128 stands for zero in the data rows.
Here are some points:
[206 166 168 159 169 168 172 169 168 164 168 168 169 169 168 170 170 170
 168 169 167 167 170 169]
[204 161 167 164 169 168 172 166 166 167 168 168 170 171 169 170 168 170
 170 168 167 169 172 170]
[162 165 164 147 149 151 163 165 154 155 155 156 158 156 156 159 152 156
 155 151 155 158 157 156]
[200 189 176 162 172 175 179 176 176 173 175 175 176 174 175 174 174 176
 175 175 174 175 175 175]
[ 97 137 119 148 137 144 127 134 137 144 140 136 131 135 140 143 138 134
 133 137 141 140 137 134]
[167 141 151 119 129 130 146 143 137 127 129 135 144 141 133 128 132 140
 144 138 131 128 134 140]
[109  93 113  90 100  92 104  96 103  94 100  95  99  98  99  97  99  99
 100  96  99  96  99  96]
[106 108 106 127 118 115 111 112 113 115 114 114 114 113 113 113 113 113
 113 113 113 114 114 115]
[102 106 115 103 105 106 109 109 108 105 107 108 108 107 107 107 107 108
 107 107 107 107 107 107]
[169 141 150 121 129 132 145 143 138 128 133 138 142 141 133 131 134 141
 140 137 132 131 137 138]
[104 110 111 132 129 120 111 113 121 115 119 119 115 119 121 121 111 121
 117 117 117 113 122 118]
[205 191 176 169 178 181 183 180 180 177 180 181 181 180 179 177 179 181
 177 179 180 179 178 178]
[ 91 100 110 101 104 102 103 102 105 100 103 104 102 104 104 104  99 105
 103 103 103 100 105 103]
[169 141 151 122 131 132 146 143 138 129 131 139 144 141 133 129 133 140
 142 138 132 131 135 141]
[111 111 108 124 119 117 114 115 115 115 116 116 116 115 115 116 116 116
 116 115 115 116 116 116]
[105  91 109  86  98  90 103  95  99  88  94  95  97  92  98  94  98  96
  96  95  99  94  95  92]
[110 108 102 128 120 110 107 112 115 113 114 119 113 116 114 109 110 115
 108 112 120 115 117 111]
Here are 12 more points, each followed by its number:
[105 112 117 111 109 111 112 114 113 110 111 110 111 109 111 110 111 110
 110 112 108 111 111 110] 0
[203 188 176 164 175 176 181 177 177 173 177 176 177 176 176 176 176 177
 177 176 176 176 176 177] 1
[165 128 144 120 130 128 140 136 134 126 128 133 135 134 133 127 133 134
 136 134 127 126 134 135] 2
[ 99 108 116 107 106 108 111 110 108 107 109 110 110 109 108 109 109 110
 110 108 109 109 110 109] 3
[102 140 118 153 138 144 125 137 137 147 140 137 131 135 141 142 138 135
 134 139 140 142 138 135] 4
[112  96 114  88 100  93 105  98 103  95 101  97 102  98 100  97 100  98
 100  98 100  98 100  99] 5
[102  91 106  85  96  89  99  93  97  90  95  93  95  90  96  92  97  93
  94  94  92  93  96  92] 6
[ 97 104 112 103 103 105 107 106 105 104 105 106 106 105 105 104 105 106
 105 105 105 105 105 106] 7
[104 105 103 123 115 113 107 110 111 112 113 112 112 112 111 110 110 112
 110 111 110 112 111 111] 8
[110  97 115  89 101  94 106  98 103  95 102  98 102  98 101  98 101  99
 101  98 101  99 101  99] 9
[102 103 102 117 111 109 106 108 108 108 109 108 109 108 107 108 108 109
 109 108 108 108 108 108] 10
[ 98 129 116 149 136 141 121 131 132 145 138 134 126 131 137 141 135 130
 126 134 139 139 133 129] 11
Which two of these numbered points are nearest to each point below by angle, seen from the average point of the first points? Their numbers follow each, nearest first.
[105  90 108  89 100  96 109  94 103  90 102  96 102  97  98  97 100 101
 101  95 101  99 106 100] > 9 6
[105 112 120 111 110 112 114 113 112 111 112 112 113 112 111 112 112 113
 112 112 112 113 112 112] > 3 7
[203 190 177 165 176 179 182 179 178 176 178 179 179 178 177 178 178 179
 178 178 178 178 178 178] > 1 4
[ 94 102 109 101 101 104 106 104 103 102 103 103 104 103 103 103 103 104
 104 103 103 103 103 103] > 7 3
[167 134 152 120 127 127 139 130 134 127 136 129 136 134 129 123 132 131
 133 136 130 128 129 130] > 2 5
[103  90 111  88  99  90 100  92  99  90  96  94  97  96  98  95  94  96
  96  94  95  93  98  95] > 9 6
[165 134 147 120 129 128 142 139 135 125 127 133 138 138 130 126 128 136
 139 135 129 126 131 138] > 2 1
[ 97 129 114 148 136 141 120 130 132 144 138 133 124 131 137 142 135 128
 126 134 140 140 132 127] > 11 4
[ 91 113 117 113 103 110 107 102 108 100 106 108 103 104 114 102 104 108
 105 105 106 113 103 108] > 0 3
[166 135 148 123 128 128 141 139 134 127 127 133 137 139 131 127 130 137
 141 134 130 125 132 136] > 2 1
[ 97 122 117 144 134 133 113 131 132 143 134 131 122 128 134 143 131 125
 125 131 138 134 130 123] > 11 4
[108  94 112  87  98  92 104  96 101  93  99  96 100  96  98  95  99  97
  99  97  98  97  98  97] > 9 5
[ 98 130 113 147 136 142 121 129 132 143 138 131 124 131 139 141 135 129
 125 133 139 139 131 126] > 11 4
[115 116 112 132 124 121 117 116 122 123 121 119 119 120 117 118 118 119
 120 120 118 119 119 119] > 8 10
[163 170 163 140 146 148 159 156 150 146 150 154 153 153 152 150 152 154
 152 149 151 153 151 153] > 1 4
[100 123 112 150 136 139 117 128 127 142 134 133 120 129 132 140 132 129
 123 132 134 137 130 127] > 11 4
[204 190 176 165 175 180 182 179 179 176 177 181 182 176 178 179 179 178
 178 177 177 177 177 178] > 1 4
[107  95 114  87 101  92 102  96  99  95  98  95 101  96  98  97  99  96
 100  97  97  97  98 100] > 9 5
[109  94 112  87  99  92 103  96  99  93  99  95 100  96  98  95  99  96
  99  96  97  96  99  97] > 5 9
[101  91 108  85  95  89  99  93  97  90  96  92  97  93  94  92  95  94
  95  93  95  93  95  93] > 6 9
[105 109 118 109 109 111 116 114 110 111 112 111 113 111 111 112 110 113
 112 109 110 112 111 112] > 3 7
[117 113 110 124 121 115 114 117 119 120 117 115 118 117 115 115 119 117
 120 119 119 116 115 114] > 10 8
[203 192 177 165 174 179 182 179 178 177 178 178 179 178 176 177 179 178
 179 179 177 178 179 179] > 1 4
[206 162 168 161 168 169 172 170 167 168 168 169 170 168 168 168 169 168
 168 168 168 168 168 169] > 1 2
[ 98 127 117 148 137 139 121 130 129 143 138 130 126 130 136 143 136 132
 131 133 138 137 131 130] > 11 4
[104 105 117 100 105 104 110 108 107 105 106 107 107 106 106 106 107 107
 107 106 107 106 107 106] > 7 3
[106  94 111  85  97  92 102  94  99  93  97  94  99  95  97  94  98  95
  98  96  98  95  97  97] > 9 5
[158 162 162 137 144 145 157 153 153 147 150 150 152 151 150 149 151 151
 151 150 151 150 151 150] > 1 4
[206 162 167 160 168 169 170 168 166 167 168 169 169 168 167 167 167 168
 167 168 167 168 168 168] > 1 2
[164 130 146 120 127 127 137 135 132 129 125 127 135 134 129 125 126 131
 137 129 126 127 132 135] > 2 5
[110  92 111  86  98  91 102  95  99  92  97  95  98  95  96  94  96  96
  96  95  96  96  96  96] > 5 9
[100 110 117 109 109 110 115 115 110 102 104 113 111 107 111 110 111 113
 111 111 118 108 106 105] > 3 7
[106  89 108  84  95  89  99  93  96  90  95  93  95  93  93  93  94  94
  94  93  94  93  94  93] > 5 9
